128 stands for zero in the data rows.
Each row of this table is followed by its label. One hidden rule gives the labels. It looks at one to three of the table's principal directions, none of them among the few with the most spread.
[134 113 137 121 144 105 142 136  97 106 151 119 142  89 155 154 132 122  70  71 128 107 158 166 140 151 111 106 185 105  99 147 132 151 109 123 108 116 114 135 127 137 149 147 153 130 169  82] x
[105 136 132 157 176 123 128 160  79 131 142 138 158  97 189 170  62 162  38  67  94  96 101 178 143 124  65  70 170 108  97 143 100 104  92 133 164 144  81 148 137 127 133 130 174 156 212  61] d
[ 91 126 108 133  89 109 182 119 162 132 166  80 103 167 144 128  49  94 119 172 170 135 165 148 115 156 118 118  83 178 190 133 163 168  91 143 136 109 128 100 105 167 192 156 107 130 108  90] g
[148 120 126 136 110 145 143 142 116 133 130 159 138 110 129 144 149 135 124 115 137 137 142 165 141 107 126 115 137 110 138 148 133 133 151 121 106 124 139 117 133 118 133 126 117 128 112 109] x
[112 101 142 116 172 125 147 111  92 121  93 127 136 115 133 105 124 161 127  75  66 100  93 123 132 137  94 116 176 110 101 122  76 114 139 117 138 181  92 177 120 130 110  96 139 125 144 113] g
[157 105 120 148 148 167 156 107 108 158 124 170 143 122 125 149 123 138  97  99 149  91 116 161 143  76  97  74 157 120 104 131  98 125 116 116 151 143 121 113 158 150 138 117 127 173 126 102] k
[136 210  94 116 128  95  77 171 134 142 138 142 104 170 172 154 145 113 184 188 135 153 182  96  76 172 182 234  95 139 107 115 171 121 142 133 125  84 121 151 142 122 109  88 138 105 122 136] k
[ 89 127 142 114 141  99 100 152 105  92 132  94 130  93 143 148 123 130  62 107  74 137 123 110 120 153 125 133 169 119  76 126 127 132  97 150 135 120  85 146 124 127 147 128 183 123 199 128] k
[119 109 127  97  68 131 113 141 133  82 106 115  54 108 111 113 128  59 168 173 111 146 118  59 102 163 197 158 105 167 166 107 134 175 110 136  79 126 158 110  78 124  95 155  82 126 121 161] g
[111 117 165 124  86 126 131 145 144 101 169  72 147  86 115 140 160 121 112 116 131 143 146 156 128 142 119  88 139 140 163 142 143 164 135 123  91  84 150 100 138 120 132 180 114 107 128 122] x
[145 141  93 146  97 167 136 163 102 171 109 184 156 143 131 139  89 122  84 127 147 137 105 170 140 110  99  95  94 107 127 154 124 117 140 156 159 156 121  92 129 129 169 118 126 151 138 102] x
[191 170  83 156 138 201 144 154 100 233  48 250 160 177 157 111 167 202 242 154 116 131 106 199 138  41 122 143 108  83 146 133  76  68 252 104 161 170 101 154 168  89  85  30  69 163  35 103] g
[141 135 112 135 114 132 122 143 144 137 144 147 110 171 117 138 132 122 154 171 165 155 147 132 114 134 156 161  79 136 145 130 164 136 137 121 122 120 163 118 135 120 136 122 125 123  84 129] d
[150 134 111 169 133 169 153 139  98 167 102 196 105 149 146 140 109 148 166 142  93 120  97 137 123  79 123 143 118 119 160 130  91 105 147 107 128 155 129 143 119 116  92  76  98 137 103  94] x
[127 138 126 119 160 120 117 113 105 132 102 126 160 114 131 123 113 126  58  73 123 107 117 126 147 126  88 101 158 100  56 133 107  98 103 162 164 155  78 131 123 150 152 128 168 141 195 122] k
[154 144 120 128 179 148 109 110 115 167  66 159 125 178 117  92 173 166 205 147  89 113  93  99 112 102 145 181 134 104  93  97  82  89 174 107 160 165 102 181 144 113  82  56 123 137  90 155] x
[151 159 114 168 162 145 102 227  55 169 137 222 160 108 206 196 155 215 127 111  65 139 118 215 126 105 122 141 158  74 103 154 106  97 195  99 135 111 105 171 189  63  94  56 160 138 136  64] d
[157 150 137 105  84 133 125  90 193 133 125 114 124 153  79  89 198 105 236 176 181 158 167  96 122 118 170 171  81 147 179 120 164 131 177 114  85 104 180 104 123 124  98 145  69  91  39 185] x
[117  57 169  90 128  97 128  74 128  46 170  45 115  32  94 140 131  47   0  46 162  74 141  89 149 165 118  35 206 155  55 120 121 190  12 155 109  91 132  78 119 188 159 232 163 156 233 145] x
[135 182 119 153 194 153 120 110  95 180  77 181 175 153 152 120  73 173 136  77 100  81  72 112 126  94  50 121 132 100 110 121  80  45 133 119 180 219  83 167 123 144  95  78 125 119 154  98] k
[140 127 138 127 160 117 104 143 112 139 130 152 157 125 130 127 170 174 134 111 103 137 115 142 140 129 132 143 137  95  94 134 120 104 166 116 134 126 127 151 158  95 113 102 162 112 123 134] x
[136 137 125 106  93 135 155  92 177 136 123 111 120 160  97  94 161 109 208 164 166 150 166 120 121 127 144 152  97 152 168 126 148 137 167 125 104 118 156 118 123 137 118 129  86 115  57 164] k
[108 175 119  79 156  44 108 102 174 128 157  54 145 177 151 100 126 108 134 143 179 136 198 115 119 204 140 177 107 143  77 118 178 128 117 158 157  87  94 140 135 156 167 147 174 110 140 139] g
[ 91 125 134 124 161  75 120  99 165 115 149  52 129 132 149  85  77 133 112 127 152 106 121 121 152 168 117  93 107 160 130 109 121 116  89 153 175 101 111 131 124 138 136 177 140 139 166 147] d
[110 113 165 109 124 127  76 140 115  64 128 106 119  66  96 152 147 102  67  90 105 136 107  74 120 140 133 109 154 128  83 121 133 133  82 141 101 138 135 117 115 128 108 167 158 115 192 155] x
[ 63  89 151 111 108  76 185 121 152  85 195  38 147 110 127 128 104 134  70 100 130 152 178 176 138 190  88  95 144 148 150 158 163 173 114 142 110  96 126 127 127 145 202 163 163  92 138 106] g
[130 113 128 143 194 141 113 107 119 148  81 135 143 172 107 101 136 181 128 129 104 114  82 124 137  91 118 139 141  94  87 105  97  90 137 118 184 178  94 171 140 117 136  86 158 150 118 143] d
[114 173 126 169 220 105  79 150 107 169 123 136 210 168 154 125  94 219  72 102  97 118  76 153 149 118  69 140 128  65  78 132 119  46 137 132 214 162  80 178 155  95 153  88 209 114 181 123] d
[111 107 150 115 121 128 138  87 156 100 123  80 120 110  94 100 138 117 143 119 135 116 127  94 128 129 121 107 137 153 145 112 119 137 113 126 117 133 137 124 117 148 121 154 101 117 120 162] g
[134 181 115 122 122  79  97 153 150 151 174 132 179 151 153 130 115 134 111 139 172 163 157 154 149 168 127 157  73 109 126 157 187 104 149 151 139  90 144 106 138 106 157 147 170  92 140 131] d
[115 131 125 107  41 129 113 169 153  85 154 112  83 102 122 143 122  67 154 175 158 169 156 105 102 172 179 136  77 176 193 131 177 180 120 137  70  94 184  82 103 121 117 181  81 111 109 144] g
[127  93 148 122 124 118 156 115 125 105 157  97 157  74 136 136 128 122  68  74 150 106 147 179 163 130  99  56 179 121 129 148 128 155 111 128 113 106 127 107 133 137 154 180 133 147 158 105] k
[105 161 146 143 122 158  51 225  69  77 114 177 134  62 139 206 141 151  73  91  54 169  99 111  98 124 118 139 152  95  93 143 137  96 127 131  94 162 127 153 129  83  82 108 169 102 200 126] k
[107 149 134 134 192  95 123 111 106 140 112 118 171 121 157 114 100 174  97  76  83  97 107 120 141 133  78 135 168  96  91 127 101  81 121 132 166 160  70 174 124 135 140  98 164 103 179 114] g
[126 145  95 140 174  95 197  64 154 176 131 105  98 199 176 100  72 134 188 152 164  79 176 139 118 129 114 153 119 164 149 106 114 124 109 117 168 121  86 159 124 186 152  96  95 141  85  77] x
[124  80 162 133 123 175 150  79 130 100  96 131 129  79  68 103 137 130 131  78 106 106  75  90 146  85  90  67 154 135 150 123  81 113 120 115 106 183 155 122 110 137  86 142  92 122 126 170] d
[109 160 139 144 155 131  84 136 113  93 117 119  97 105 143 160  82 110 111 110 117  94 109  59  89 132 118 133 135 150 126  99 124 111  58 119 126 162 119 145 101 154  90 144 112 114 181 113] x
[ 90 121 128 129 117 118 129 164 110 108 145 118 121 125 136 148  88 127  84 123 101 149 119 133 115 164 112 124 115 135 126 140 137 139 111 143 129 139 124 132 120 126 150 128 158 115 157 106] x
[153 116  92 138 134 167 169 143  91 178  93 194 113 175 143 133 130 151 169 147 110 122 124 170 112 106 130 147 131 114 125 130  98 135 172 109 145 162 109 152 147 129 136  54 111 159  71  85] g
[121  74 155 107 116 101 111 101 133  61 167  74  94  61 105 142 124  57  44 104 144  98 125  73 136 159 157  89 169 157 100 114 136 184  34 139 102  88 154  86 109 155 139 207 149 144 199 156] d
[107 124 138  93 163  75 158  57 176 143 146  50 174 166 125  68 110 133 122 109 171 110 149 147 160 159  89  99 126 138 107 125 133 122 127 148 174 120  98 129 135 157 168 160 158 136 127 140] k
[121 104 158 112 137 121 108 110 129  79 126 112 113  73 111 129 154 119 118  98 108 120 119  86 135 125 141 116 165 134 111 116 119 130 105 122  98 128 139 133 117 124  91 153 133 122 156 161] d
[116 163 156 108 124 110  80 159 117 106 151 120 172 103 117 164 157 128  76  93 113 161 139 115 115 151 109 144 137 103  80 148 164 114 128 140 108 128 124 122 138 120 134 138 184  81 172 127] x
[134 175  85 124 180 107 118  63 154 174  93 139 131 210 124  79  45 105 130 138 184  92 109  60 130 140 102 153  65 143  85 103 123  67  80 167 212 182 101 130 105 183 149 110 142 135 150 155] x
[139 111 124 167 212 140 105 108  93 123 100 161  87 143 134 138  99 146 111 120  87  77  68  74 121  98 135 150 160 116  88  93  82  96  71 103 162 167 119 178 119 126  85  89 155 159 169 136] d
[123 125 143 121  86 127 113 129 140  95 156 125 127  85 103 156 121  89  88 120 149 141 136  92 125 129 131 116 119 143 142 138 166 145  90 135  92 122 160  83 111 143 143 171 124  98 148 138] g
[153  97 102 126  81 162 169  48 179 152 104 144  82 167  64  77  93  60 164 182 194 117 108  64 141  89 151 115  62 177 170 110 122 138  94 148 140 147 170  63  92 175 143 148  68 152  78 181] x
[153 185  98 167 171 147 133 128 104 197  94 189 158 155 178 122  90 174 170 116 116  86 102 143 130  93  86 137 121 107 143 125  86  66 156 113 171 163  96 158 136 129 100  73  96 127 124  94] g
[100  94 126 116 103  94 173  57 191 126 156  77 147 143  87  79  64  98  76 134 191 138 132 118 179 132 100  83  81 154 152 143 159 130  86 173 156 124 140  71  98 165 211 185 143 120 132 160] d
[104 149 162 134 132 115  86 154 118  87 159 127 172  73 127 173 106 133  36  69 120 151 117 125 146 127  84  96 137 105 106 156 161  95  95 144 110 141 135 112 117 114 126 171 184  96 207 121] x
[107  72 154 121 159  88 161 101  96  83 163  66 123  60 146 142 113 109  26  49 105  70 141 135 143 163  98  72 222 129  80 130  98 172  54 132 123 101  95 134 123 168 165 164 162 138 213  91] x
[135  71 148 142  97 168 135 169  86 102 128 151 126  61 108 166 180 141  75 102  81 145 111 169 140  92 135  84 182 101 115 148 106 160 141 120  94 115 134 115 146 100 134 126 137 147 140 117] x
[140 130 141 110  54 143 101 174 130  88 144 144  90  66 129 165 170  82 157 154 129 161 151 112 109 131 188 134 123 152 167 132 157 171 137 120  52  85 172  89 119 107  83 167  85 122 116 137] g
[105 130 111 132 165  84 149  59 173 145 141  81 117 200 117  83  51 111 119 158 167 105 122  80 135 149 115 150  82 157 132 108 142 113  69 146 184 141 118 129 100 172 177 136 148 121 132 145] d
[162 148  86 160 115 186 122 188  69 181  88 245 130 137 150 164 122 150 122 137  92 144  92 159 125  82 126 137 113  93 107 148  98  97 167 137 147 157 115 127 146 102 117  55 131 154 129 101] x
[145 131 133 136 162 141 130  92 125 140 105 134 147 126 116 105 130 138 131  88 139  92 108 118 143 111  95 102 142 117 110 121  94  96 125 126 147 154 124 138 130 141 103 126 117 134 141 141] x
[121 126 133 127  80 107 127 167 123 102 187 101 106  95 150 164 124  86 114 147 126 129 154 124 101 180 157 141 133 154 172 137 159 192 104 115  80  69 164 103 123 127 136 162 112 104 141 108] k
Which label does each new row get?
[127 184  76 151 192 114 121  96 126 196  75 176 135 223 144  80  52 157 155 152 113 114  84  77 131 123 102 196  68 111  99 114 102  39 127 156 215 193  87 171 105 140 135  46 154 114 140 149]: x
[100 132 175  97  83  85  74 163 121  26 192  58 114   0 153 198 137  54  28  74 134 118 174  90 113 178 147  84 193 158 111 132 170 187  39 143  54  54 136  80 111 148 122 240 135 107 242 118]: g
[150  85 129 108 132 149 127 100 107 103  85 141  60  99 106 118 175  91 159 132  92  96 112  62 109 114 181 144 177 144  91  92  78 156 106 117 107 130 125 141 120 144  81 107 103 160 129 163]: g
[138 165 144 118 117 125  75 165 134 124 139 120 153 114 132 137 179 133 147 136 126 151 132 135 122 139 147 141 123 115 122 131 144 121 162 126 112  93 141 123 149  91  89 145 135 118 135 149]: d
[145 128 150 149 118 138  86 157 116 100 146 129 106 101 128 148 140 102 124 142 108 123  92 102 122 130 164 139 133 123 163 123 132 144 107 104  89 106 178 119 105  88  69 165 120 128 157 142]: d
[132 113 114 131 110 141 175 107 129 133 145 120  83 118 155 153 101  88 138 142 151  86 159 132 105 119 135 101 153 178 152 113 114 177  87 114 120 100 121 110 132 177 133 138  83 168 117  89]: k
[121 146 101 132 172  96 122  77 162 162 107 124 113 203 129  68  63 129 161 172 147 116  95  74 142 136 137 168  64 144 128 102 122  82 105 148 191 153 117 142 102 139 131 113 140 131 124 164]: d
[114  98 137 103 157 121 132  20 184 114  84  56 116 181  42  46 114  88 120 137 167 105  99  41 140 122 121 124 110 148  93  89 116 114  73 158 176 175 119 122  90 179 156 154 137 142 131 210]: g
[154 127 127 126 134 150 138 118 134 152 123 123 154 156 115 124 155 133 140 124 175 113 146 169 126 116 116 106 134 118 124 126 132 142 148 112 140 135 128 121 153 140 146 136 111 150  88 108]: g
[169 167 120 128 127 151  71 185 117 152 108 187 150 143 134 145 211 163 182 163 116 173 131 158 124 101 174 180 120  83 109 134 144 103 209 112 117 110 140 144 165  61  83  90 141 137  92 153]: k
[121 100 152 102  71 116  74 161 134  50 167  91  76  66  98 169 161  53  79 152 138 151 142  69 101 166 201 135 135 159 119 117 173 197  67 136  70  73 174  80 115 126 127 197 137 124 167 162]: d
[ 96 127 141 101 120  61 137  80 199  98 182  64 133 146 100  98 120 114 133 142 178 163 178  98 144 176 134 155  83 157 142 136 191 128 112 148 115  94 161 114 115 143 163 166 156  72 113 174]: x
[101 125 131 105 145  86 139 116 143 122 160  71 150 154 127 120 122 128  91 118 146 132 161 146 124 179 109 129 131 132  91 133 151 145 116 145 151 110 109 135 144 149 182 137 176 120 141 123]: g
[ 77  90 150 108 116  74 152  86 159  73 187  52 143  63 122 130  65  96  24  74 169 111 153 115 159 169  86  51 143 166 125 141 155 153  44 162 128 105 128  84 113 178 195 212 154 110 196 132]: g
[149 120 113 159 141 147 134 153 108 147 133 159 106 150 153 157 118 137 128 155 132 118 124 166 123 101 149 131 132 120 142 124 126 143 123 104 135 119 130 133 138 115 128 117 123 166 111  86]: d
[140 132 137 146 155 142 116 173  80 139 129 162 155  97 168 173 148 172  99  94  93 116 121 184 129 100 112 106 180  92 102 138 110 122 146 105 130 127  97 147 161 106 119 109 147 147 147  72]: d
[166 164 122 164 113 184 117 150 117 160  99 184 135 119 148 140 132 140 189 146 124 111  98 140 123  68 129 124 126 117 197 124 109 107 163  93 112 144 147 123 122 100  66 121  56 142  99 117]: k
[ 96 132 156 125  98 107  90 158 127  72 158  89 131  50 140 150  96 104  79 102 118 124 113  94 125 163 123  96 135 146 163 130 147 145  82 135  95 114 146 102 101 124 120 197 116  94 192 131]: d
[136 138 138 134 139 142  87 146 152 121 120 131 128 160 106 127 168 155 173 168 144 162 125 132 121 108 160 156  99 118 139 116 155 113 160 108 125 132 154 142 143  88 100 128 131 133  82 156]: d
[157 158 123 129  79 139  88 195 133 119 151 159 111 127 133 155 190 119 195 179 138 176 156 137 103 150 192 186  93 125 173 138 172 149 182 105  69  81 194 120 141  74  81 128 100 103  81 147]: d
[131 148 142 123  72 156  84 183 129 104 149 135 144  94 107 175 165 106 102 137 141 170 140 134 109 126 140 118 117 127 132 144 169 146 137 133  92 105 161  88 144 108 123 159 132 119 137 143]: k
[139 114 133 139 159 138 144 174  69 143 122 177 177  91 169 155 172 208 117  73  64 130 124 217 150 109  99 113 200  66 103 158  97 114 200 101 121 136  99 177 169  80 120  74 157 133 128  86]: k
[113 135 104  83 138  73 157  15 214 133 120  47  93 207  91  47 102  69 177 177 207 115 179  49 123 165 150 172  80 186 112  91 153 131  84 165 167 117 114 120 100 203 174 142 119 124  97 193]: g
[118  93 155 133  97 155 134 167  82  85 133 153 117  34 139 178 136 125  81  80  73 130 111 143 131 107 119  79 185 122 137 146 108 152 118 117  75 132 132 117 120 114 103 144 120 131 166  96]: g
[ 93  59 146  91  81 126 159  70 172  62 143  49  79  89  67 115 121  56  89 128 172 120 155  76 121 145 140  72 139 195 128 108 140 193  53 152 107 114 145  79 110 193 172 195 107 144 132 169]: g
[137 173  81 119 133  83 136  50 207 198 130  94 159 250  97  36  62  94 156 192 226 123 129  83 150 163 121 171  14 147 142 119 164  93 116 175 210 131 138  92 105 168 199 138 130 108  99 187]: g
[100 103 140  95 147  83 144  85 166 107 150  32 131 143 116  93 140 116 109 126 159 117 165 135 134 170 127 109 146 151  94 113 136 158 105 146 153  91 104 132 142 157 172 162 155 144 134 148]: g
[ 98 135 155 130  87 110 107 204 109  71 187 108 126  31 178 202 137 128  80 103 106 154 168 170 120 152 134  96 164 139 151 152 160 163 118 124  68  65 136 114 141 103 117 175 133 111 176  88]: d
